Families of rows that turns and mirrors carry onto each other, the same ones carrying the whole set onto itself: the rest of each named row's family, in list order:
5 families of 8 rows:
zurim: [ -1.5   0.9  -6.1   7.4  20.7  15.8   7.9 -14.4   6.6   3.9  -8.1   1.2
   3.4 -12.8 -26.4]
Mov: [  5.4  10.2  -6.3   5.3  21.3   0.0   9.3   6.0   3.0  22.5  16.3   1.1
 -31.2  -1.8  -5.1]
Tak: [ 19.2  12.2   8.6  36.2  21.0   8.0  -0.8  -5.1  10.8 -15.1 -28.2  18.3
  -1.0  -8.6   7.6]
faso: [ 24.3  30.9  29.0   3.3   2.5 -10.7  -5.9   1.5  -6.4  -9.7  17.3  10.8
 -15.4  -2.6  14.6]
bev: [ 25.3  22.3  13.9   0.7  -6.9  24.1   7.1 -14.1  20.0 -28.1 -17.9  19.3
   1.6 -12.1  10.7]
seka: [ 19.9  31.6  -7.2  24.6  10.8  15.6  -3.0   5.4  -1.2 -15.2  15.8  27.9
 -29.4 -16.1   6.3]
tik: [ -5.5  15.1  -7.1 -23.5   3.9   5.4  -2.9  -4.0  -8.0   0.2  20.1   8.1
   0.7  -4.0   4.4]
rifo: [ 20.6  26.4 -13.7  15.0   6.2  23.4  -2.5  13.8  -3.0 -17.0   9.6  25.2
 -31.8 -12.5  -0.3]
Gido: [ 26.0  29.5  30.5   9.4  11.7  -7.3  -1.3  -4.8   0.8  -5.1  17.4  14.8
 -15.2  -4.2  21.8]
vitu: [ 30.4  24.8  29.1   7.9   8.9   4.5  -6.3   3.3  -1.5 -11.9  18.7  12.1
 -20.1 -10.9  19.0]
miz: [ 18.1  14.0   9.9  35.6  25.9  12.9   5.1   3.0  11.0 -14.2 -18.1  28.3
   0.0  -2.0  11.2]
fam: [ 20.7  10.2  13.7  -1.2 -10.7  17.6   9.8  -7.9  18.6 -32.9 -17.5   7.4
  -0.4 -11.6   7.4]
Bomus: [ 20.8  33.0  -9.4  11.3  15.0  20.3   0.8  13.9  -0.9  -7.6  10.0  32.1
 -33.4  -9.1   3.6]
ziros: [  8.6  -0.3   6.0  -7.7   5.6   9.6  12.3 -11.0  16.6  16.4 -19.6  -1.2
   8.5   8.9  11.8]
Bemud: [ 13.6   8.7   1.9  -7.1  13.9  -1.1   9.4 -15.9  22.0  13.1 -21.4   2.0
   3.0   4.9  24.6]
tasid: [  0.8   5.6  -0.5   6.8   6.1  22.1  12.4 -13.4   4.0   0.9 -16.2  15.4
  -0.5  -7.9 -31.9]
dev: [ 19.5  18.9  18.9  41.8  18.1  12.8  -2.9 -10.2  12.1   1.0 -20.0  22.9
  -7.2  -4.7   5.5]
Zef: [ -3.1   5.3  -8.3   8.9  17.0  16.3  15.2 -16.3   3.5  -3.8 -10.4  10.2
  10.6 -14.6 -22.1]
vomut: [  5.2  15.8  -8.2 -15.3   1.0   8.3   4.4 -18.9 -12.2  17.9  21.0  11.8
  -6.6  -3.2   9.0]
nit: [ -6.3   7.6  -2.8  11.2  22.2  18.4   9.3 -17.2  16.8   0.1 -11.7  11.8
   7.1 -14.8 -20.9]
bis: [ 28.0  16.7   1.6  -5.2  -2.0  17.9   4.9  -9.7  12.3 -35.7 -10.1  10.9
  -1.6 -21.1  11.9]
digar: [ 17.3  22.7  -8.9  24.7  -0.4  28.4   6.5   9.8  -6.7  -8.4  19.5  26.6
 -22.9 -11.6  -0.2]
rutu: [ 11.6   1.0   8.0  -6.5   4.8  10.0   6.4 -17.4  26.9  15.0 -19.7   0.2
  -6.7   8.4  17.8]
Bola: [  8.3  12.5   6.0  12.0  19.9   6.8  15.4   0.0  14.9  27.4   8.1   8.3
 -33.8   6.6  -8.2]
Nupa: [ 20.5  19.5  12.6  -0.1 -12.0  18.4   3.7  -6.4  17.5 -32.8 -10.1   8.8
   3.4 -13.5   1.7]
Nub: [  5.4   9.6  -6.6 -20.2  -2.7  12.9   5.7  -9.2 -15.7  10.2  20.0  15.7
  -5.7  -3.1   8.7]
fug: [ -1.1  19.4   2.1 -18.2   2.8  10.1   1.7 -10.7  -5.5  14.2  29.5  12.4
  -8.3  -0.4   4.6]
Dut: [ 21.2  31.9  34.0   4.3   5.4  -5.5  -4.6  -4.0   3.5 -13.5  11.1  15.4
 -20.3  -3.7  17.3]
Rera: [  5.3  22.3   4.5   8.4  26.1  -3.1   2.1   0.4  13.8  25.6  10.1  -0.1
 -31.6  -5.4  -8.4]
lipo: [  2.2  17.1  -0.1 -17.1  -1.9   7.2   1.4  -5.2 -20.7  11.6  22.2  11.9
  -5.9  -7.3  10.8]
Lesep: [ 21.5  11.5   9.2  35.2  27.6   9.6   4.6 -10.0  13.5  -8.8 -21.7  27.6
  -7.5   0.0  15.2]
Sek: [ 23.1  21.8  17.5   3.7 -14.1  15.7   1.4 -11.7  21.2 -33.4 -11.0  11.4
  -6.0  -6.5   7.2]
sape: [  6.7  11.8   0.6   0.3  26.7   7.7   5.8   5.3   8.8  26.2   6.1  -2.1
 -29.6 -10.0 -12.2]
zegit: [  6.1   4.2   2.0  -7.5   3.0  12.3  12.8 -22.2  20.0  19.0 -15.7   1.4
  -4.3   2.1  21.5]
guzi: [ -7.5   4.9 -10.7   1.4  15.1  10.7  11.5 -20.7  13.7   1.2 -18.5   9.3
  -0.5  -8.4 -23.6]
Bof: [ 25.4  25.5 -11.2  22.3  11.8  20.1   2.7  15.9  -5.2 -15.2   8.0  28.2
 -24.6  -6.6   3.3]
buvob: [ 23.2  23.2  26.0   1.2  19.8  -8.1 -11.5  -4.2  10.4 -10.3  16.4   7.5
 -22.1  -6.0  23.0]
nuf: [ 14.5  15.6   6.7  37.8  26.3  14.0   0.4 -12.4  18.2 -10.0 -19.3  24.2
   3.0   0.7   5.5]
topog: [ 15.3  22.7  -3.5   2.3  26.0   4.3   4.2   1.3  10.9  24.1  10.1   6.4
 -37.5  -3.6 -10.4]
siko: [ 15.5  -7.1   1.6  -3.9  -1.2  12.5  10.4 -20.5  20.6   8.6 -18.5  -3.7
   0.7   3.3  17.4]

Which other rows belong to the same family as vomut? faso, miz, Bomus, nit, Sek, sape, siko
Which other rows belong to the same family as zegit? zurim, fam, Dut, lipo, Bof, nuf, topog
Which other rows belong to the same family as rifo? Gido, Zef, rutu, Nupa, Nub, Rera, Lesep
Which other rows belong to the same family as Bemud? tik, tasid, dev, bis, digar, Bola, buvob

Families of rows that turns and mirrors carry onto each other, the same ones carrying the whole set onto itself: the rest of each named row's family, in list order:
4 families of 8 rows:
Bafut: [ 15.3 -22.4  14.0  14.0  -2.3 -10.2   4.5  10.2]
rafus: [ -9.5   2.4  19.0  14.2 -12.9 -16.4 -21.6   2.2]
fik: [ -1.7   4.7   9.8   1.4  -8.7  25.0 -19.8   6.9]
gadu: [  8.8   1.1   4.9 -10.6  15.6  -6.9  12.5 -18.1]
Napef: [  4.8 -24.4  19.7   8.1  -4.5 -12.4  -1.2  12.0]
gogu: [ -5.1  -2.7  -5.5  -7.1  -4.4   4.1 -15.1 -21.3]
mogu: [-19.3   9.5   5.9  10.6 -14.8  -2.3 -13.1  23.7]
Bod: [  3.6   4.3 -10.7  -8.2  17.5  12.6  17.4   2.2]
goko: [  2.8   3.8 -13.0 -15.7 -10.6   8.6  11.9  -5.2]
Voruz: [ 11.9 -10.3  -7.7   3.5  -2.5  17.9 -18.2   3.0]
sef: [ -3.2   2.3   6.7  24.6  15.8 -20.0 -11.0  -3.7]
nur: [ -6.7 -12.9  16.7  18.6  -6.1 -19.6  -0.1  -9.7]
Kariv: [-10.3  -4.5  23.6  -9.9 -19.5 -16.0  -4.2   8.8]
Zogi: [  9.3  16.9 -12.0  -3.3  -6.8  16.3 -12.1  -0.5]
Tiv: [ 10.4 -14.3  -0.1   5.9   6.2 -26.5  12.6   0.9]
fomog: [  9.2  12.6  -5.7 -10.8   7.6  17.9  -5.4  17.7]
Pasuf: [-12.0  -3.0  -9.4  17.5  -3.3 -18.5 -15.3  -6.0]
reni: [ 5.3 14.1  4.5 11.8 21.4 18.0 -4.1 10.2]
bef: [13.6 11.4 21.4 -3.1 14.5 14.1  9.5 11.8]
Vog: [ -8.9  -1.5  28.3   1.6  -3.6 -15.3  -8.8  21.1]
Lebi: [-5.6 21.0 -8.1 -9.7 14.7  8.8 10.6  2.2]
tisu: [  5.3  -1.3  -6.3 -21.4 -13.5   0.3   3.8 -10.9]
sal: [  5.3   7.2 -18.4  -1.7   1.3  10.2   6.4 -15.2]
gupo: [-27.4  15.8  10.8   2.1  -6.0 -17.7  -7.7   4.3]
tel: [10.5 13.7 -9.0  5.3 19.3 13.5 -9.1  9.6]
natov: [ 19.8  -1.3 -13.1  -0.9  -8.2  15.9  -7.5   2.2]
risol: [ 3.8  0.8 16.1  1.0 -7.0 -8.9 15.1 27.7]
Naraz: [ -6.0  -8.7  19.0  26.2  10.6 -15.0  -4.3  -2.1]
Kug: [-18.9  13.7  21.4   9.1  -2.9 -20.0  -5.9  -3.3]
lovet: [ -8.3 -16.6  24.2   5.3   3.6 -18.7  10.9   8.5]
zal: [ -9.3  -8.0  18.2  -9.4 -24.0  -7.6   3.8  16.8]
fub: [ -5.5  22.6   2.8 -12.4  10.7   1.4  16.6  -4.4]

Which other rows belong to the same family as gogu? fik, gadu, mogu, Tiv, Pasuf, bef, risol
Which other rows belong to the same family as fub? Bafut, Voruz, sef, reni, tisu, gupo, zal
Which other rows belong to the same family as natov? Napef, goko, Kariv, Lebi, tel, Naraz, Kug

Families of rows that turns and mirrors carry onto each other, the same ones carrying the whole set onto itself: the rest of each named row's family, in list order:
4 families of 8 rows:
deg: [ -2.4  11.6 -12.7  16.9   9.1  -6.4  15.0  25.6   7.2]
guni: [-12.9  14.0  -3.5 -15.4   5.1  19.5   6.4  16.2 -14.3]
raba: [-11.9   6.0 -18.3   5.9   9.7 -12.7   5.7  20.5  -1.1]
Gaken: [-18.0  21.2  -1.5  -9.6   4.2  12.3  -9.6   7.8 -16.0]
maset: [-15.3  27.9  -8.5 -12.6  -4.5  10.9  -4.0   3.0 -13.4]
laz: [ -2.4 -19.7 -12.5   4.6  -4.3  15.2  17.4  14.1  -6.2]
vud: [16.9  2.2 -7.4  8.5 17.3 28.1 -0.9  7.8 26.1]
loriv: [-10.9   5.4   5.1   1.8 -16.6  25.0   6.2   5.1 -19.3]
vop: [  5.2  17.0  -6.0  -1.8   5.4  21.6 -28.4 -10.8   9.8]
nemi: [  2.8 -18.3 -25.9  -0.9   2.2   4.4  11.3  13.0   2.6]
kulud: [ 11.1   8.6 -28.7  15.0   3.4  -4.6 -16.9   7.2  16.1]
Kag: [12.8 -7.1 -1.1 13.6 10.0 23.3 16.7  8.4 22.2]
lol: [22.3 -6.2 -3.7 17.8 11.1 16.6  7.0 10.2 20.5]
mot: [ 15.5   4.6 -15.4  21.7  -4.1   1.9 -13.9  -4.5  23.2]
Dele: [ 21.1  -3.7 -11.9  17.1   5.0  15.9  14.3   2.3  23.9]
buvaf: [ 10.3   2.8 -22.0  13.9  12.1  -2.7 -13.3   1.4  23.9]
Viko: [ 1.8 27.4 13.9 15.1 -5.6 26.3 -6.9 -4.8  2.7]
guv: [  9.2   4.3 -22.3  14.9   8.3   4.7 -16.4  14.3  25.8]
Suse: [ 12.6  15.2   9.7  19.5  -5.7  28.2   6.0 -13.0   8.4]
goz: [ -4.7 -10.9 -10.9   6.2  -4.2   4.9  26.2  18.1   1.1]
tegal: [14.3 12.4 16.3 13.1 -7.8 25.9 -7.8 -9.1  6.7]
Detap: [ -4.1   5.0   6.2  -3.1 -17.0  13.4   7.9  -3.1 -21.7]
revol: [  0.8  21.6  -3.1  -1.7  -2.1  21.0 -25.9  -6.3  18.1]
Suri: [15.2 12.8  3.7 14.6 -8.3 35.5 -5.8 -9.8  3.9]
kek: [ -7.7  21.7 -18.8   3.3   7.3 -10.6   5.3  20.0   1.5]
Pupi: [  4.8 -14.4 -12.7   0.7   1.9   5.2  21.5  16.7  -6.8]
Zuv: [ -6.8   9.4 -28.9   3.8   6.9  -6.4   5.4  23.8  -4.3]
lafir: [  3.3  12.4 -12.1  -5.9  -0.5  20.3 -33.3   0.3  11.5]
Fes: [  4.7   8.7  -6.6  -9.3  -8.9  28.1 -23.3 -12.4   0.8]
Mig: [ -1.9   3.4  -0.8   9.5 -18.9  20.8   7.7  -6.6 -22.0]
Pirak: [-13.5   7.2  -5.4   5.3 -20.6   2.2   6.0   0.2 -19.6]
Buve: [-16.3  26.1  -2.5 -17.0   2.6  13.6  -9.6  12.3  -3.1]

Which other rows belong to the same family as lol? raba, Gaken, vop, buvaf, tegal, Detap, Pupi
Which other rows belong to the same family as goz? maset, loriv, Dele, guv, revol, Suri, Zuv

